In the data rows, the value 128 means zero.
Each row of this table is followed by its label. One hidden rule gives the labels. It looks at one to three of the table's principal directions, none of them among the few with the most spread.
[153 170  93 139  35 106   0 189  83 209  66  39  69  44  88 125 212 213
  92 107 139 166 116 188  39 106 182 255 135 132 142] C
[111 152 116 113 149 112 141 124 125 131 131 163 132 160 117 109 151 150
 126 124 102 107 114 133 147 102 134 115 156 122 110] A
[114 186 167 118 161 104 170 129 134 129 175 108 124 173 156 108 156 110
 168 165 139  69  79 104  84 114 120 118 156 103 103] A
[142  53 119 112 107 152 171  93 141  79 129 161 159 130 143 130  55  80
 120 123 130 127 161 132 169 152  91  81 111 145 135] C
[148 179  91 107  86 108  99  67 113 105  69 243 110 116 148  57 128 174
 138  97 137 157 110 178 115  60 165 152 195  88 109] B
[114  90 125 111 163 140 176  89 152 106 147 203 165 170 124 124 117 111
 127 110 121 139 128 103 211 153 126  80 106 125 144] A
[110 124 180 124 220  92 185 166 166 152 173  71 132 171 127 152 149 106
 150 166 151  79 101  88 110 161 103  91 106 128 106] C
[100 114 166 114 150 130 176 159 161  99 148  87 131 154 153 149 102  90
 130 183 111  60 150  99 102 114  81 107 122 134 101] A
[107 177 139 100 182  78 155 114 126 156 163 141 123 169 128  96 180 138
 150 139 136  69  73 118 106 118 129 111 168  96 102] C
[127 114 112 120 115 131 124 110 131  95  98 162 126 128 122 126 119 130
 121 119 135 153 130 146 145 125 137 155 120 139 139] C
[108 105 107 179 101 204 161  82 105  68 177 125 167 138 117 170  40  79
 116 143  63 143 185  92 217 159 125  76  98 176 186] A
[115  99 151 111 110 143 147 195 134 164 163  52 178 174 145 135 157 103
 130 138 116  93 143 105 111 119  69  72 120 133 108] A
[108 227 103 133 147  95 105  87  68 140 185  93 119 142 114 128 164 135
 152 142 135 101  72 112 110 129 151 145 175  99 132] C
[134  48 133  75 115 123 155 155 157 104  98 137 145 143 130 118 126 106
 114 120 150 117 132 148 131 131  86 138 102 138 108] C
[113 141 139 125 108 132  99 171 104 154 159  30 135 133 128 157 179 108
 132 140 145 113 111 112  86 145 106 159 113 131 139] B
[156 143  71 124  28 152  71 101  57 115 124 117 124  86 121 114 121 129
 114  98 115 147 126 171 123 120 137 178 157 133 146] C
[123 128 125 167 166 131 148 115 118 142 157 110 167 167 104 143 133 120
 151 113 145 176 113 111 169 169 139  75 103 154 162] B
[115 152 175 117 139 120 177 166 136 141 151 100 160 201 168  86 177  99
 178 141 144  87  91 126  66  93  85  77 154 126  95] A
[159 103  99 101  58 141  63 166 106 162  97 124  92  57 116 123 149 162
  77  97  94 118 149 169 117 117 133 195 138 125 115] A
[135 112  91 154  72 189 109  70 110  54 120 178 122  84 136 166  43 106
  98 126  86 165 186 129 195 141 143 148 116 150 171] B
[189 156  49  81  18 136  34 117  39 167 111 182  96  59 115  70 182 181
  93  44  94 134  95 208 134 101 156 210 200  96 107] B
[126 103 155 144 124 128 137 175 157 146 100  87 141 141 131 125 131 133
 135 140 141 143 148 131  92 112 115 107 106 148 123] A
[ 92 227 120 163 151 124  81 131  77 185 213  48  98 124  86 177 209 152
 118 149  91 101  83  84 137 173 183 189 127 127 175] A
[145 128 126 108  77 122  77 206 119 172 116  45  85  74 114 141 151 162
  89 145  99  86 144 144  75 107 124 202 134 122  95] C
[108 133 131 136 160 132 187  62 141  78 151 182 146 159 130 112  72 105
 147 149 121 117 129 100 168 129 135  82 130 122 140] C
[117 103 151 163 144 165 148 148 137 118 149  95 165 157 142 170 120  86
 142 129 132 158 149 103 150 159 102  79  90 162 155] B
[132 136 147  78 177  59 187 103 164 147 133 174 131 169 132  57 138 149
 156 140 166  79  76 127 104 106 130  93 160  77  79] C
[121 149 160 129 178 109 124 168 137 172 168  65 107 112 136 158 141 126
 129 157 126  77 128  89  96 138 111 116 132 100  98] B
[132  30 137 153 123 183 140 174 135 120 144  62 155 121  95 195 116  81
 104 114 124 170 156 114 186 213 108 136  31 198 181] A
[106 182 122 131 156  96 120 107 129 129 130 139 106 139 124 138 146 152
 126 151 121 109 114 125 119 116 151 143 154 121 127] B
[117 154 120 101 160  97 120 138 113 159 135 136 127 147 106  99 183 155
 135 111 135 111  88 127 123 112 134 138 149  99 103] C
[122 106  85 128 104 164 114  65 107  55 130 168 127 100 109 166  72 103
 102 122 117 164 148 119 206 164 145 175  99 139 174] C
[129 177 118 182 119 133 136  42 129  97 105 201 109 115 119  92  83 155
 147 134 126 176 124 134 141 118 204 134 134 134 176] A
[146 105 107 127  97 148 108 114 122 120 123 147 128  98 131 145  99 127
 105 113 116 147 155 133 161 141 130 132 122 129 139] B
[130 103  98 170  83 194 116  75  93  76 134 153 144  99 124 153  68  90
 118 107 102 176 167 128 185 159 136 121 103 166 189] A
[138  65 104 176 174 175 140  64 132 105 131 209 149 103  83 159  70 119
 115  77 125 225 154 101 255 208 172  95  57 154 199] A
[150 102 128 118 104 124  70 202 141 178  93  87  85  66 120 160 154 167
  79 122 108 122 160 150 103 127 128 184 118 132 107] B
[131 129 148 142 195 104 124 105 157 164 123 167  98  95 112 125 137 153
 131 118 155 143 114 105 136 160 168 131 106  99 141] A
[132  52 158 100 176 105 187 153 167 137 141 103 160 160 138 135 116  88
 137 133 164  98 129 119 124 161  68  59 102 138 104] C
[128  53 126 181 131 195 141 117 136  94 156  95 160 109 113 214  52  75
 106 129 113 185 191  88 216 211 118  93  45 184 196] B
[135 116 119 157  84 133  87 151 124 168  67 120 117  94 103  93 146 173
 116 105 124 168 149 165  88 100 157 146 120 150 147] A
[117 210 112 152  97 119  91 109  76 153 160  76 116 120 122 118 155 142
 142 143 120 112 104 126  83 113 153 148 166 117 144] C
[154  70 144 139 140 126 142 132 153 113 101 113 126  95 145 146  63 100
 132 133 164 143 163 137 107 149  98  95 106 141 120] B
[135 113 134  96 110 108 149 124 153 130  88 180 145 156 146  65 140 144
 142 114 150 129 117 154 104  84 120 105 148 110 102] A
[119 167  99 141  69 145  92 155  81 151 151  62 139 132 116 136 148 145
 113 135  80 114 141 134 118 102 127 135 155 141 130] C
[128 100 101 134 122 162 108  59 134  76 100 225 110  77 122 144  73 124
 101 106 116 172 163 121 197 147 159 158 104 122 168] B
[120 172 146 102 179  80 142 139 137 138 144 122 130 177 149 128 179 128
 157 140 167 106  77 123  98 120 113 121 157 102  93] B
[128  76 157 124 149 115 182 130 194  81  61 172 113 126 136 102  61 128
 129 157 138 121 163 144 105  94 119 115 112 143 102] C
[147 209 125 127  93  76  92 103 131 143  35 204  66  94 144  24 149 209
 148 126 144 127 103 196  20  23 184 178 208  90  89] A
[128 157 116 184 175 136 111  84  99 153 179 117 120 101  99 171 120 127
 130 117 124 159 120  96 176 196 170 112 109 135 179] B
[129 101 148 102 117 130 129 190 132 145 143  63 143 149 141 149 171 103
 127 131 142 107 117 128 102 142  85 139 111 138 113] B
[117  63  90 157 145 163 111  97 115 116 130 133 151  95  79 180  77 114
  94 101 116 184 178 105 218 188 134 105  71 157 183] C
[134 101 128 109 168 100 121 102 173 121  58 227  88  87 114  99 113 169
 112 110 148 149 135 143 137 114 163 161 119 101 116] A
[ 93 148 161 168 182 137 180 125 149 127 182  94 165 185 143 161 105  99
 152 168 113 113 146  72 146 139 111  37 118 142 140] B
[120 107 151 171 179 136 211  63 177  52 124 189 146 163 149 143  30  89
 154 161 136 152 156 110 171 147 130  51 107 162 152] B
[142 122 153  74 163  93 204  95 158  80 115 223 128 168 181  63 104  99
 164 131 152  70  96 155 102  88  87  81 183  99  62] B
[123 159 122 159 103 131 132 105 111 115 120 113 140 140 125 102 108 131
 153 139 135 150 126 135 102 104 143 113 140 138 143] C
[116 146 170  97 224  60 183 139 163 148 124 153 123 178 136  79 169 134
 170 138 174  81  72 128  78 105 111  90 154  98  72] C
[109 116 187 112 216  84 194 152 183 124 137  97 119 156 135 122 113 108
 158 179 168  74 110  93  81 128 102 104 111 108  87] C
[150 149  89 111  67 108  84 134  96 158 104 124 132 130 116  99 173 170
 120  98 136 153 104 176 112 106 145 159 159 127 124] C
[136  59 129 138 172 135 148 112 177 103  99 180 110  90 111 166  58 130
  93 129 116 151 178 118 192 166 139 118  82 146 140] B
[119 133 133  99 130 110  86 188 118 146 132  46  90  97 113 167 171 131
 105 148 134  88 116 125  85 137 113 213 117 120 106] C
[126 152  96 157  75 155  72 110  70 164 158  80 135  87 110 133 132 134
 116 113 107 138 143 117 125 138 143 130 136 123 166] C
[144 132 124  90  85 109  85 180 126 145  76 114 108 113 130 101 177 161
 121 114 147 132 112 168  72  83 124 197 144 111  91] B
[112 115 140 145 150 159 181 109 123 117 178 140 154 154 133 124  98  90
 136 134  85  92 142 100 165 142 108  57 128 144 138] A
[136 112 134 126  96 155 115 154 117 123 155  79 116 101 146 169 118  96
 108 142 105  97 149 124 120 151 101 147 120 144 131] B
[121 151 123 191  94 168 116  94 113 101 127 120 140 123 132 146  93 116
 141 135 122 184 152 120 139 136 156 119 110 160 186] B
[170  85  94  99  32 144  99 147 105 161  96 135 134  83 125  69 110 157
 101  92 100 121 159 171 113  85 116 125 156 112  99] C
[143 107 155 146 121 119 108 209 134 203 130  11 130 104 119 137 141 141
 128 139 143 120 147 119  63 130 107 108 109 130 108] C
[117  68 169 129 192 132 173 154 186  99 118 125 131 140 134 169  97  95
 127 149 147 129 151 100 147 159 101 111  73 146 124] B
[153 194 118  98 101  96  86 154 103 160 120 126  85  99 156 100 157 167
 124 131 109  75 111 161  64  66 125 158 209  83  61] B
[102 180 173 122 178  93 158 172 141 158 160  72 146 204 139 117 205 125
 174 154 162 102  69 105  77 115 116 115 135 116 106] A
[148 108 120  80  72 123  82 225 104 191 137  38 117 105 123 135 191 144
  91 119 102  73 127 153  85 116  88 173 144 123  82] A
[143 109 123 148  84 149 138 132  93 128 151  58 167 135 136 120  96  89
 149 127 140 132 139 134 101 134  91  77 130 150 135] C
Which label does each new row get?
[128 110 133 107 177 123 162  78 148  73 124 209 115 124 139 128  90 101
 134 126 144 121 119 119 164 145 126 131 124 111 122] B
[119 156 113 135 117 140 112 110 110 103 137 134 109 117 120 145 128 129
 119 136 108 128 123 126 144 132 150 174 130 133 145] A
[127 141 153 154 140 123 133 149 140 139 122  93 113 123 123 126 128 135
 142 148 136 130 125 123  93 125 141 138 116 137 130] A
[153 199  83 133  57 102   9 135  67 166  78  87  58  40  96 111 178 197
 110 110 145 158 101 180  52  99 189 255 160 106 133] C
[113  93 126 139 161 153 194  65 165  50 117 232 165 178 134 130  67 102
 138 125 123 171 147 113 219 139 135  76 102 151 156] A
[113 165 119 150 123 137 134  99 122 124 132 168 151 170 128 113 151 142
 142 117 116 161 115 128 156 117 157 108 138 138 156] A
[102 124 125 172 182 127 174  67 135  89 138 154 140 145 112 143  67 105
 139 147 122 136 147 113 163 153 137  68 116 162 163] C
[122 221 108 161 152  64  96 105 113 147  97 105  88 126  78 105 152 203
 148 150 159 163  80 145  85 104 209 191 149 119 136] C
[122 129 136 108 166 135 153  85 134  91 163 179 129 136 152 145 114  89
 138 128 139 113 112  99 167 157 118 122 127 102 130] B
[ 76  78 201 140 240 132 211 155 186 130 182  78 165 183 125 164 122  68
 155 169 151  93 132  43 141 179  86  54  56 136 138] A
[120 152 105 153 112 150  98 142  95 160 154 109 144 149  99 152 189 148
 115 102  97 163 112 131 173 154 157 143 117 159 169] A
[144  74  90  91 107 137 117 113 108 105 122 152 144 120 104 133 128 115
 108  89 143 156 118 146 182 162 119 161 106 132 139] C
[147  90 105 139  69 167 140  75 119 110 112 199 166 128 140  86  88 117
 130  89 118 171 153 150 167 124 132  75 129 142 161] A
[108  94 132 129 146 163 143 153 127 121 169 100 147 140 117 177 124  96
 108 132  92 110 151  94 181 163 102 113  95 149 141] A
[128 125 148 122 115 138  99 202 107 179 156  30 148 142 128 148 204 112
 139 114 153 133 102 116  92 149 100 146 104 130 129] B
[127 142 109  85 122 124 161  75 115 102 148 211 163 182 141  73 143 119
 150 102 133 122  87 131 168 109 126 101 162  95 117] A
[122 142  82 120 180 132 182  25  99  84 196 239 181 199 125 136 112  99
 141  92 110 145  94 115 255 176 133  44 154 131 154] B
[134 167  93 110  14 143  48 185  76 190 110  88 135 127 123  93 225 181
 104  94  89 132 119 173  88  69 136 180 169 127 124] A
[114 123 117 173 141 170 166  80 111  81 188 124 177 170 137 186  75  71
 139 137 108 155 150  95 209 181 114  54 108 172 179] B
[140 120 116  90 100 119 109 163 117 164 123 131 142 151 120 107 204 149
 120  92 134 135  94 154 132 125 125 154 134 124 117] A
[135 129 134  99 114 111 149  93 152  89  80 199 113 120 143  60  92 141
 145 135 151 121 121 143  97  73 138 147 149  89  98] C
[135  35  95 129 134 178 146  83 152  80 110 230 150 109 106 158  55 117
  83  90  92 183 186 120 255 171 136 101  77 152 165] A
[154  68 154  99 150 106 147 142 193  86  53 176  96  97 155 128  77 124
 122 138 170 135 152 153 101 114 109 150 111 121  88] B
[131  96  98 160  95 182 120  75 111  83 112 187 129  92 112 135  72 115
 107 103  94 173 168 136 192 148 152 132 104 159 181] A
[139 193 103 112  56 107  94 119  93 125  98 129 116 137 136  75 166 162
 142 126 137 131  91 177  69  69 150 184 182 116 115] C
[128 108 154  77 150  89 127 225 137 185 146  34 128 154 120 141 213 128
 124 134 152  76  89 131  79 139  84 156 119 124  82] C
[121 172 129 131 135 115 121 138 108 169 174  85 141 152 133 134 165 134
 139 136 122 106 107 110 117 130 125 103 151 114 123] B
[138 129 122 118  52 129 104 194 100 170 132  27 138 131 125 115 163 137
 119 137 112  98 130 156  66 101 102 142 145 147 110] C
[133 171  85 155  69 144 109  49  90  56 115 148 107  93 124 124  50 126
 129 149 116 150 143 144 133 111 165 170 151 134 157] C
[107 122 123 151 120 142 149 144 111 133 170  50 169 164 118 157 110 104
 128 153 102 111 152 108 138 138  99  71 122 162 141] C
[121 108 156 107 119 113 133 162 175 105  64 130 106 121 144 110 121 138
 127 155 150 118 143 143  69  82 117 170 119 123  99] A
[108 123 169 151 135 141 187 145 154 123 156  86 170 191 153 127 118  94
 158 163 126 111 137 104 110 123  98  55 116 155 134] A
[123 163 119 173  84 143 120 109 107  98 119  78 131 124 115 121  86 130
 148 157 134 163 137 125 100 108 156 149 121 144 156] C
[153 134 127 130  67 128  47 198 116 184  74  71  82  51 127 118 155 175
 102 120 120 127 155 162  44  84 134 193 142 117 101] B
[142  84 150 104  43 140  54 255 119 192 103   0 108  87 127 165 215 128
  92 130 138 107 138 161  26 131  83 225  91 161 116] A
[155  70  69 120  23 196  81  98  88  74  92 173 135  72 117 133  81 114
  87  80 100 186 171 164 189 137 132 182 108 152 167] A
[126 154 103 146  50 152  63 151  97 122  95  91 106  97 123 146 148 149
 103 129 101 150 149 160  99 103 146 201 134 156 150] A
A new table starts here. Each row of this table is followed by its label. One hidden rule gives the labels. It looks at one to three of the table's principal directions, none of them among the few with the most spread.
[202 159 111 188  87 161  53  83 167 108 218 172  78 122  43  71 101   8
 100  68  65 135 243  84 115  80 190 131  62 123 255] 1
[131 119 113 134 138 147 110 107 127 143 147 126 151 143 122 101 143 110
 125 121  91 107 104 113 128 105 124 110  91 134 125] 2
[149 122 168  91 107 162 124 143  94 165 124 116  95 109 165 171 182 166
 127 194 131 173 114 119 130 155 134 127 144 144  65] 3
[127 141 127 108  91 137 117 134 148  73 130 154 100 136 125 180 129 129
 125 145 156 126 153 117 119 144 150 145 157 152 151] 2
[128 140 115 117 130 107 145 133 130  84 124 169 100 107 136 143  90 129
 147 176 175 134 113 130 103 118 139 136 163 140 116] 1
[145 118 118 142 158 129 141 132 150  50 143 197 123  58 207 235 108 162
 189 217 164  78  13  74 130 107 130 118 211 210  40] 3
[123 120 189  86 116 111 152 181 115 183  96 108  98 109 155 111 151 117
  94 202 117 194 193 147 144 141 106 127 147 103  94] 2
[174 140 111 200 145 131 108 120 147 128 162 147 106  82  98 116  85 119
 137  82 136 120 120 110 126  96 154 129 136 128 159] 3
[126 112 138 144 144 138 134 116 148 107 140 147 151 134 142 119 110 103
 124 152  98  91 104 108 151 101 111 128 154 133 124] 3
[131 141 134 114 119 117 127 161 150 103 123 167 101  95 165 169 101 145
 142 185 156 140 136 129 113 128 126 131 184 161  99] 2
[124 134 124 135 114 129 124 127 154  71 130 145 131 131 136 184 114 135
 141 111 145  94 133 116 137 144 140 149 169 155 151] 1
[163 129 118 178 146 132 119  95 124 133 141 116 144 134  99 124 113 138
 149  42 126  96  93 123 110 119 146 129 137 132 164] 3
[168 123 117 188 160 154 117  80 107 165 174 106 151 134  76  78 114  93
 137  53  68 105 110  97 146  89 128 107  80 111 186] 3
[146 153 110 178 153 121 133 141 136 124 158 156 105  77 107 120  46 124
 148 123 138 141 141 119 146  95 118 123 147 124 163] 3
[ 59 112 125  56 124 131 149 129  86 159  85  74 177 184 158 133 195 179
 126 139 124 138 102 164 139 181  88 121  77 112  73] 1
[169 135 151 159 143 132 137 156 118 145 135 138  86  59 151 164  95 161
 149 159 160 149 108 117 142 123 140 139 194 143  99] 3
[129 126 136 128 124 160 103 126 160 125 179 159 145 130 130 119 128  54
 112 172  28 120 177  74 168  82  88  86  92 151 159] 3
[122 127 147  94  97 150 120 119 113 143 132  98 133 176  99 128 168  98
 106 109  84 138 186 117 142 144 123 121  95 123 182] 2
[124 106 201  97 110 138 153 161 117 158  96  99 114 135 157 137 155 133
  91 185 119 154 159 137 165 153 116 152 186 107 104] 1
[138 133 117 148 113 130 112 106 141  96 139 137 121 131 116 132 128 117
 127  93 141 111 137 128 122 140 162 154 122 124 148] 3
[143 121 143 140 111 147 115  81 127 123 139 110 151 174 103 123 161 114
 120  60  92 112 140 125 121 146 138 133 103 113 168] 2
[138 153  87 189 161  99 129 141 143 125 148 150 111  76  98  89  38 120
 144  95 158 129 139 138 133  93 134 134 129 112 164] 3
[127 104 194  90 120 169 149 147 117 116 130 138 128 110 212 213 159 147
 137 245  97 124 101  90 189 150 100 137 204 166  56] 1
[126 114 125 146 178  88 157 147 124 148 101 136 139  76 178 113 109 163
 151 165 161 127  52 148 114 113 113 120 156 127  37] 2
[155 129 113 154 109 139  89  96 127 155 136 106 118 142  86  91 176 130
 106  50 132 142 130 142  91 140 172 131  60 101 139] 1
[101 100 170  80 121 143 153 131 108 144 100  94 158 175 153 140 174 133
 110 163  98 118 118 127 154 148  99 128 148 125 107] 3
[128  92 133 132 151 163 136  86 111 126 135 113 176 167 136 127 158 129
 132 130  93  67  35  98 146 109 117 120 135 139 106] 1
[113 168  76 128 118 106 105 149 170  85 149 168 122 138  89 115  47  82
 136 106 128 109 205 126 113  92 125 120 130 158 223] 2
[147 159 124 145  85 155  82 122 170  97 181 165  97 146  76  99  77  51
  98 111  84 133 248 113 141 104 147 145 121 125 240] 2
[152 128  93 206 195  81 154 141 133 117 121 154 115  27 159 136  64 180
 177 124 212 109  20 135 117 103 147 137 174 132  54] 3
[136 116 136 145 160 112 158 145 110 143  98 125 115  81 161 147 123 196
 146 155 192 139  40 144 118 134 130 135 176 122  46] 2
[136 123 136 140 130 165 127 125 156  63 158 177 129 113 158 198  98 126
 146 185 117  80  86  75 164 105 119 132 201 178 124] 3
[113 116 158  85 104 120 156 120  79 157  66  51 139 187 110 158 199 191
 122  57 168 147 121 169 103 203 139 146 132 101 134] 3
[166 116 147 148 143 160 118  95 148  99 188 189 132 111 148 120 106  52
 136 202  47  99 112  64 147  65 114 103 143 159 128] 1
[109 149  92 118 136 110 145 140 130  71 127 156 123 117 133 177  72 146
 169 141 174 104 113 122 125 126 126 133 168 165 148] 3
[131 161  94 120  84 158  80 120 158  82 186 168  99 148  74 122 101  50
 112 128  91 127 226  91 139 101 147 124  82 149 232] 3
[138 128 142 129  92 184  75 114 170 114 187 158 131 149 124 114 142  50
  91 158  32 114 201  84 169 101 124 123  94 143 171] 1
[ 91 155  77 124 134 136 115 139 161  68 173 185 139 116 136 141  54  90
 150 176 102 100 160 101 167  93  96 118 115 163 163] 3
[104 117 129  98 131 110 151 122  83 181  79  56 157 186  96  94 168 160
 118  61 143 137 119 170 106 160 121 125  98  93 141] 1
[153 114 132 164 166 153 131 106 103 176 155 114 145 116 116  85 119 117
 132 123  85 121  83 107 150  89 112 106 109 114 123] 3
[ 91 112 101 123 154 127 125 122 125 166 111  97 188 164 131  93 153 154
 125  93 104 103  78 145 123 120  92  98  81 122 101] 1
[132 103 140 135 155  89 160 132 105 151  85  95 131 114 145 105 147 146
 128 119 172 120  78 153 113 140 151 147 147 106  77] 1
[135 148 103 142 116 149 104 107 132 113 164 137 125 144  88 120 104 103
 132  89 107 122 164 114 134 118 136 127  97 130 194] 2
[ 70 113 112  61 130  89 144 145  88 195  48  59 166 168 156 107 216 212
 123 102 172 162  85 203  75 190 111 114  63 102  35] 1
[113 158 112 119 133  74 165 186 142  74  97 157  89  84 134 186  45 155
 160 154 218 134 151 142 120 132 130 147 220 156 152] 1
[139 123 105 152 149 128 121 121 137 116 145 158 123  86 147 132 128 132
 142 157 139 119  70 108 120 103 136 114 113 143  78] 3
[103 151  81 126 104 118 107 117 152  90 129 123 143 183  65 117 106 106
 119  39 137  99 184 139 111 132 142 135  96 128 230] 3
[141 131 140 155  89 177  94  91 184  34 188 186 124 149 121 154 102  55
 108 144  78  77 177  79 175 115 149 166 154 142 194] 3
[134  85 150 179 196  87 169 151 127 172  84 108 148  63 188  95 126 174
 129 151 168 109  15 152 139 114 123 139 178 102   6] 1
[140 111 133 136 151 137 143 112 108 138 123 137 125 108 150 127 143 165
 138 166 151 136  39 127 112 119 126 120 137 120  55] 1
[114 115 128 120 157 117 144 154 116 159 118 114 139 106 153 113 127 124
 130 169 119 124 107 121 154 110 109 115 127 134  92] 2
[109 106 115 134 150 124 136  97 122 134 119 110 175 161 128  91 148 125
 125 101 109  94  79 137 126 122 116 122  95 110 110] 2
[105 149 107  69  65 117 109 112 132  88 102 126 110 201  86 134 166 127
 108  87 168 147 187 164  60 172 164 144  94 122 178] 1
[ 71  95 154  36 109 139 155 130  74 164  68  59 165 201 164 136 224 171
 109 160 131 132  97 161 137 191 111 140 107 113  64] 2
[ 97 116 147  74 107 184 131 106 105 113 147 121 158 184 144 161 163 116
 125 180  66 114 130  97 177 142  92 121 113 143 134] 2
[116 142 131  97 104  94 131 169 157  83 108 160  94  95 162 183 130 128
 133 178 169 146 171 130 113 149 140 136 158 158 107] 1
[114 128  78 117 128 137 114  83 126  79 149 146 156 167 117 126 131 104
 149 113 121  76  92 111 111 116 144 125  88 152 145] 1
[136 132 126 160 109 177  97  88 169  81 181 157 150 180  84 109  87  64
 107  94  59  75 168  93 161  93 124 138 136 131 230] 3
[ 99 136 125  92 101 134 115 144 154  98 130 145 134 152 141 147 128 108
 117 158 110 119 177 124 140 135 116 132 132 149 146] 3
[125 120 114 155 135 125 124 115 139 116 120 122 141 131 123 127 134 150
 126  88 152 104  91 137 124 135 143 142 126 118 117] 1
[158 109 146 167 169 104 154 128  74 219  87  60 129  97 131  87 152 198
 135  69 175 155  53 174 107 151 146 139 130  80  63] 3
[127 130 156  81 131  83 179 153  72 164  73  97  97 120 139 126 134 162
 140 159 187 185 132 172  93 162 132 138 160 106  95] 1
[169 120 120 181 137 167  82 100 194  85 205 213 125  98 130 102 101  38
 112 187  50  88 116  55 142  37 128  97 119 161 135] 1
Here are more rows. What is the label of each one?
[145 159 108 156 111 119 108 129 145 111 146 146  97 114  91 118  82 117
 129  85 150 145 184 141 113 128 153 145 126 118 186] -> 3
[ 84 119 125  92 146 107 153 145  82 215  73  51 167 176 114  68 154 176
 113  86 135 155 118 190 115 152  92 115  89  82 111] -> 3
[ 96 111 133 111 149 111 152 157 138 104 107 149 142  77 217 189 147 174
 153 212 153 121  64 125 151 148 102 126 154 155  11] -> 1
[125 132  93 192 165  60 136 142 158 137  96 128 130  88 118  66  82 151
 126  60 195 125 105 184  90 119 147 146 127  86 106] -> 1
[106 124 104 108 133 102 147 112  81 164  61  57 157 173 109 144 186 239
 149  19 205 138  52 190  62 193 138 126 102 106  96] -> 3
[157 107 174 132 114 177 111  98 108 176 163  97 134 154 108  90 179  67
  93 126  35 137 168  93 171 119 127 121  82 105 158] -> 2
[128 132  94 158 122 111 125  79 113 112 107  91 147 167  85 125 150 175
 141   0 184 107  94 170  84 178 171 159  93  95 156] -> 3
[147 112 165 125 158 121 163 141  65 228  89  69 122 122 126  80 141 180
 123 127 147 176  82 167 113 135 115 122 147  84  81] -> 1
[129 149  81 166 127 151  92 105 189  46 190 204 139 125 108 145  63  82
 143 126  95  77 135  82 137  76 120 112 126 168 188] -> 3
[153 144 100 205 150  86 128 132 177  77 139 171 106  77 106 114  42 109
 139  85 178 100 131 132 114  95 160 152 174 123 166] -> 3
[100 145  84 132 120 131  99 141 191  57 161 189 136 119 138 149  86  89
 130 161 111  89 156  98 148  96 116 121 122 169 153] -> 1
[157 111 149 145 130 129 119 113  50 255  81   0 140 167  60  52 233 192
  94   0 131 186 125 188  94 182 155 120  34  51 135] -> 1
[137 123 127 170 175 107 149 151 146 125 132 158 129  68 157 121  68 133
 146 168 140 113  83 120 144  87 108 121 180 135  91] -> 3
[141 134 137 113 102 124 132  96  69 186  92  52 120 180  66 109 194 182
 119  12 163 181 139 179  74 192 156 135  73  74 159] -> 2
[130 158 117  99  74 189  66 126 182  65 201 195 122 147 129 198 123  72
 132 170  43 116 214  60 149 107 108  95 112 205 197] -> 1
[ 87 151  62 123 150  89 134 149 168  57 127 179 151 114 140 168  65 136
 171 135 159  87 110 121 111 103 101 103 141 180 140] -> 3
[144 128 166 110 115 135 134 139  94 187 104  88 113 132 131 137 165 176
 124 115 135 179 136 154 112 165 123 126 135 111 107] -> 3
[133 117 126 131 145 101 139 121  92 190  84  72 144 143 120  91 164 177
 130  60 161 141  87 176  83 154 141 129 107  98  95] -> 2
[154 113 132 167 180  89 156 139 109 167  98 117 127  70 163 114 112 179
 157 124 178 129  40 153 100 122 138 130 169 121  46] -> 2
[121 134 138  98 105 146 113 129 132 132 137 127 136 156 123 142 150 111
 121 132  85 138 173 116 131 133 109 108 109 143 156] -> 3
[119 115  98 167 164 112 111 135 145 176 115 112 162 107 143  81 143 165
 122  88 133 118  67 155 111 114 118 109  85 113  64] -> 1
[139 135 115 176 145  93 121 138 200  66 157 203 120  80 141 103  53  52
 126 162 113  95 162 107 133  70 131 130 158 142 147] -> 2
[120 155 121 119  94 164  96 133 172  76 168 176 128 149 121 173  89 105
 130 141  87 114 191 100 146 116 105 119 150 169 194] -> 1
[139 128 125 154 155 103 144 140 152  93 141 186 106  72 157 111  68  95
 137 204 144 120 109 117 133  85 130 135 171 133  94] -> 1
[127 137 120 115 112 135 114 120 136 111 160 155 111 127 115 101 123  62
 114 168  92 140 183 107 141 107 132 122  84 125 155] -> 1
[ 62 125 144  44 137  96 184 200 119 110  82 141 127 110 197 183 115 147
 140 255 153 148 134 130 159 137  69 113 183 159  67] -> 3
[125 124 145 118  90 177  96  94 166  80 172 157 149 182 118 136 142  60
 101 138  45  94 181  88 159 116 117 128 115 142 188] -> 2
[141 132 109 188 157  65 142 129 130 162 102 100 119  99  81  51 104 127
 116  32 176 149 141 175  96 125 155 139  93  65 149] -> 2
[132 133  97 150 141 133 106 119 146 113 168 159 132 107 130 100  98  80
 134 147  97 104 134 103 145  89 132 121  96 142 136] -> 2
